R: 3 groups of rows, each row roughly a mix of its group's hidden directions:
R (99 x 10):
[[ 1.97  0.48 -3.38  1.66  0.48  2.40 -1.28  0.78  2.32 -1.23]
 [ 1.41 -1.33  1.95 -2.81 -1.58  0.77 -0.78 -0.58  3.63  0.90]
 [-1.01 -1.91  1.06 -3.17 -1.73 -1.15  0.65 -2.36 -2.38  1.28]
 [ 3.38 -0.41  0.26 -0.37 -1.15  3.10  2.80  0.44 -1.62 -0.21]
 [ 1.43 -1.77  1.80 -3.09  2.11  0.22  0.81  2.97 -0.71  0.97]
 [ 2.16  1.83  1.61 -1.25  2.01 -2.47  1.58  2.56 -0.87 -1.16]
 [-0.44  2.62  0.01 -3.54 -0.45  0.62 -1.00  0.56 -1.68  3.02]
 [ 1.36  0.80  0.21  1.15  2.13 -3.89 -0.04  2.31  0.02  2.13]
 [-1.51  0.61 -2.15  1.71 -1.17  4.35  0.31 -1.19 -0.90  0.75]
 [ 2.86 -0.22 -2.29 -1.10  1.86  2.54 -1.14 -1.41  2.12  1.02]
 [ 0.00 -0.31 -2.56  4.10 -1.47  2.15 -0.12  1.68  0.48 -0.26]
 [-0.59  1.93 -0.08 -0.83  1.42  1.30  1.44  2.70 -3.47 -1.88]
 [-2.47  0.27 -3.88 -1.33 -0.65  1.89 -1.88  0.47  1.03  1.25]
 [ 0.94  3.61  0.11  1.33 -1.81  1.13 -3.41  0.12 -0.12 -1.22]
 [-3.34 -1.38  0.92 -2.02  1.88 -2.83 -0.21 -1.12  1.60 -0.26]
 [-0.96 -1.04  1.23 -2.25  1.10 -1.20  2.50  0.91  3.34  1.97]
 [ 1.58 -0.41 -0.44  0.65 -0.55  3.24  3.58 -1.48  0.57 -1.99]
 [ 1.67  1.16  1.08 -3.10  2.35  1.21  3.18 -0.21  0.09 -1.16]
 [-0.45 -1.49 -3.49 -0.74  2.67  0.87  0.68 -2.56 -1.22 -1.36]
 [ 0.05  2.99 -0.80  0.88  1.05 -3.28 -2.46 -0.24  2.03 -1.01]
 [ 1.59  3.28  0.68  3.05 -0.01 -0.19  0.95  2.73  1.39  0.01]
 [-1.61 -2.43  1.15 -2.99 -0.92  0.45  1.98 -2.27 -1.61  1.38]
 [ 2.88  1.85  0.01 -3.31 -2.48 -1.54 -0.27 -1.10 -0.74 -0.60]
 [-1.56 -3.30 -1.76 -0.90 -1.79  2.58  1.12 -1.13 -0.82  1.76]
 [ 1.63  2.49 -2.95  0.75  0.38  3.02 -2.23 -0.96 -0.34 -0.02]
 [ 1.65  1.94  1.44 -2.42  3.25  0.09  1.99  1.86 -0.26 -0.99]
 [ 1.47  1.05  2.69  0.05 -0.62 -0.86  1.98  3.25 -2.70  0.06]
 [-1.32 -3.94  1.26 -2.02 -0.16 -2.28 -1.01  0.79 -1.37  1.31]
 [-1.58 -1.62  1.42 -0.98 -1.05 -1.42  2.42  2.45 -1.93  2.58]
 [ 2.49 -1.58  2.01 -2.27 -0.50  0.92  2.14  2.75  0.49 -1.42]
 [-3.18 -3.26 -1.50 -1.89 -0.52  0.29  1.29 -2.06  0.65 -0.34]
 [-2.98 -1.00 -0.71  1.55 -0.26 -2.33 -2.27 -2.74  1.53  0.34]
 [ 0.38  0.20 -1.54  2.23 -2.86  2.61 -2.45  1.00 -1.79  0.84]
 [-0.67 -2.00  1.18  1.93 -2.36 -0.45  1.53 -3.68 -1.20  0.87]
 [-2.06 -1.29  0.61 -3.92  1.27 -1.51  1.09 -2.07  1.53 -0.31]
 [-0.66 -2.04 -1.57  3.22  1.07  2.98 -0.31 -1.40 -0.09  1.98]
 [-0.19  0.22  1.02  3.54 -0.50 -2.08 -2.14  3.13 -0.76  0.51]
 [-3.83 -1.41 -1.52  1.85  0.36  2.12 -1.11 -1.76  0.53  1.33]
 [ 0.51  0.26 -1.76 -0.04 -0.66  2.43 -3.01 -3.37 -0.59 -1.70]
 [ 0.86  4.14 -0.14 -0.60  0.52 -0.65 -0.75  2.11  2.49 -1.80]
 [ 0.08  0.61 -3.87 -1.19  1.32  3.09  0.25 -2.25  0.06  0.49]
 [-0.04  1.49 -2.37  1.34 -1.89  2.50 -3.14  0.10  2.02  0.03]
 [-1.07 -1.57  3.22 -0.14  0.24 -2.46  1.89  2.76 -0.73 -1.25]
 [ 0.00 -1.32 -0.55  1.50 -0.25 -0.67 -3.73 -1.35  3.56  0.45]
 [-0.91  1.32 -0.31 -3.10 -2.18  1.92 -0.68 -1.23  3.10 -1.04]
 [ 1.97  1.44 -1.93  2.68 -0.80  2.09 -1.36  2.03  1.18 -2.04]
 [-1.09  0.65 -2.59 -1.24  1.85 -0.99 -0.04  3.39 -2.22  1.66]
 [ 0.07 -2.68  1.01 -2.56  1.84  1.14 -1.35  2.97  1.31  1.27]
 [-4.28 -0.53  0.45 -2.43 -0.54  1.03  2.08 -1.41 -0.80 -0.63]
 [ 1.53 -1.07  2.23 -2.01  2.51 -2.38 -0.51 -2.27 -1.19 -1.45]
 [ 1.19 -1.46  0.36 -0.94  0.42  2.07  3.03  1.62 -3.54  0.18]
 [-2.10  0.66  1.98 -1.73  3.26 -2.04  0.10 -2.56  0.12 -0.53]
 [-3.75 -2.59 -2.26 -2.55 -0.13 -0.25  0.54 -0.45 -0.21  0.61]
 [-0.62 -0.69 -0.69  0.15 -2.84  0.02  1.23  2.76 -3.45  1.71]
 [ 2.21  1.85 -0.77  2.50 -2.38 -1.34 -2.48 -0.18 -1.79  1.20]
 [-0.94  0.75 -1.71  4.40 -2.19 -0.01 -1.70 -0.50 -0.43 -1.24]
 [-0.61 -1.49  1.44  1.05  1.32  0.41 -1.96 -3.97  2.03 -1.40]
 [-1.04 -1.29  3.08 -1.05  0.02  1.22  1.85 -3.27 -1.59 -1.41]
 [-1.00  2.34  0.80  1.34 -1.59  0.76  0.63  3.84 -2.43 -0.56]
 [ 1.50 -0.20 -0.08  3.99 -2.94 -1.62  1.27 -0.17 -0.92  1.20]
 [-1.65 -0.94  0.53 -3.33  1.95 -0.58  0.32  2.14 -2.75  1.42]
 [ 0.12 -1.27 -3.96  1.93 -0.73 -0.63 -1.91  1.35  0.60  2.37]
 [-2.47  0.33 -3.17 -2.78 -1.06  1.45 -1.02 -1.38  1.75  0.38]
 [-2.68  2.66 -1.18  0.22 -1.85  0.95  1.40  0.81  3.27 -0.28]
 [ 0.34 -0.36 -1.61  1.77 -0.52 -0.11 -2.28  0.98 -4.55 -0.56]
 [ 2.18  2.73 -0.36  1.36  0.53 -3.29 -2.32  0.99  1.12 -0.71]
 [-2.13 -0.41  0.91 -1.60 -0.37 -1.90  0.79 -2.43 -3.05 -2.40]
 [ 0.70  1.00 -1.34  0.85 -1.49  4.19  2.02 -0.33  1.24 -1.96]
 [ 0.57  2.08 -2.65 -2.56  1.49 -0.88  2.98 -0.54  1.31  1.15]
 [-2.47  1.86 -1.94  0.98 -0.70  2.87 -0.34  0.00  2.62 -1.84]
 [ 1.45  2.74  0.11 -1.19  1.29 -1.46  0.14 -0.93  4.18 -0.45]
 [ 2.06  3.18 -2.06 -0.60 -2.17 -0.61 -1.88 -2.41 -0.17  0.08]
 [ 1.71  0.29  1.55  3.02  2.92 -3.18 -0.02  0.21 -0.10  0.38]
 [ 1.06 -1.45 -0.36 -2.06  3.26 -0.07 -1.92  0.46 -0.62  3.30]
 [-0.62  2.71 -1.62  3.34 -1.03 -0.89 -2.67 -0.03  1.54 -0.76]
 [ 0.06 -2.41  0.45  1.36  2.62 -1.79  0.89 -3.54 -0.48  1.39]
 [ 2.19 -1.20 -0.58 -2.52 -1.75  2.76 -1.87  0.99 -0.73  2.20]
 [-3.71  2.19 -1.02 -3.05 -1.58  0.41 -0.01 -0.63  1.09  0.42]
 [-2.92  0.18 -2.01  1.42 -2.63  1.30  1.12 -0.97 -2.10 -1.90]
 [-2.84 -0.50  2.08  2.33  0.83 -2.71  0.66  2.42 -0.49 -0.88]
 [ 3.24  0.90 -2.25  1.50  0.43  3.39 -0.24 -0.56  1.66 -0.07]
 [-2.43  0.09 -3.31 -0.24  2.94  0.24  0.47 -2.59 -0.86 -0.22]
 [ 2.79 -1.93  0.74  2.85  0.69 -2.24  1.48 -0.28 -0.54  2.26]
 [-1.26  0.10 -4.02 -0.14 -1.83  0.87 -0.19 -2.57  2.08  0.71]
 [ 1.24 -0.17  1.65  2.53 -1.20 -1.32 -0.61  2.42 -3.64  0.09]
 [ 1.27  1.12 -1.44 -1.73  0.10  3.73  0.80 -1.55 -0.61  2.86]
 [-2.50 -0.67  2.04 -3.13 -0.16 -3.32 -0.97 -0.48  0.03 -0.74]
 [-0.16 -0.73 -1.08 -0.83 -4.11  2.65  1.09 -2.15  1.13 -0.06]
 [-1.11 -3.84  2.26 -1.81 -0.31 -1.42  2.15 -0.62 -0.96  1.00]
 [ 2.28  2.42 -2.44  1.80  0.27  3.16 -1.53 -0.80 -0.13 -0.28]
 [ 0.57 -2.56  1.32 -0.42  4.00 -0.03  0.45 -2.89  0.04  0.18]
 [ 1.08 -2.18  0.06 -1.06  0.46  2.44  3.48 -1.70 -0.60  2.20]
 [-1.16 -0.60 -2.22  2.72  1.67  1.99 -2.16 -1.12  2.40  0.98]
 [ 1.11  2.26 -1.12  1.57  4.03 -0.06  1.13  0.93 -1.01 -1.99]
 [ 1.50  1.75  3.32  1.62 -0.08 -1.96  1.73 -0.05 -1.78 -2.10]
 [-2.24 -2.85 -0.84 -1.72  0.55 -0.42  3.30  0.77 -0.02  2.15]
 [ 1.43 -0.57 -3.19  0.33  2.34  2.59  0.39 -2.73  0.35 -0.94]
 [ 1.03 -0.81  0.49  4.81 -2.27 -0.19 -1.10  1.32  0.12 -0.38]
 [-0.75 -2.79  2.48  0.58  0.96 -0.05  3.35  1.16 -2.25  0.12]]
which group is each row in? (one row of each group first):
[ 2.27 -1.68 -1.46  1.07 -1.19  1.62 -0.35 -2.39  3.49  0.35] : Z
[ 0.01 -2.58  0.56  1.05 -1.07  0.55 -1.09  0.28  4.75 -0.04] : K
[-3.38 -0.96 -1.15  0.75  1.18 -0.40 -3.25 -0.73  2.40  0.90] : G

[-0.79  2.67 -1.77 -3.20  0.72  1.45  0.38  0.39  0.48  3.02] : K
[-2.55 -0.28  2.06 -0.28  2.75 -1.41  2.78  1.93 -0.91 -0.81] : G
[-3.42 -0.49  1.83 -3.25 -1.46 -1.68  1.00 -1.17  0.38 -0.25] : K
[ 3.20 -0.44  0.71  0.98 -1.57 -2.39  0.88  0.99  2.03  2.73] : Z
[ 2.73  1.00 -1.01 -2.72  1.83  1.76 -0.73  1.04 -1.62  2.42] : G
[ 1.79  0.69 -0.11  0.66  0.50 -2.11  2.78  2.82 -2.31  1.89] : Z
[ 0.85  0.11 -2.18 -2.01 -0.30  0.50 -1.14 -4.07  2.38  0.01] : G
[-2.54  0.13 -1.87 -0.87  1.97 -1.31  3.05 -1.43 -0.96 -2.19] : K
[ 1.26  1.31  3.41  1.50  0.27 -2.19  2.21  2.22  1.23 -0.09] : K
[ 0.27  0.66  0.18 -2.60 -3.87  2.70  1.14  1.49  0.19 -0.52] : Z
[ 1.31 -0.29  3.05  2.84 -0.38  1.20 -0.63 -1.89  0.58 -2.89] : Z
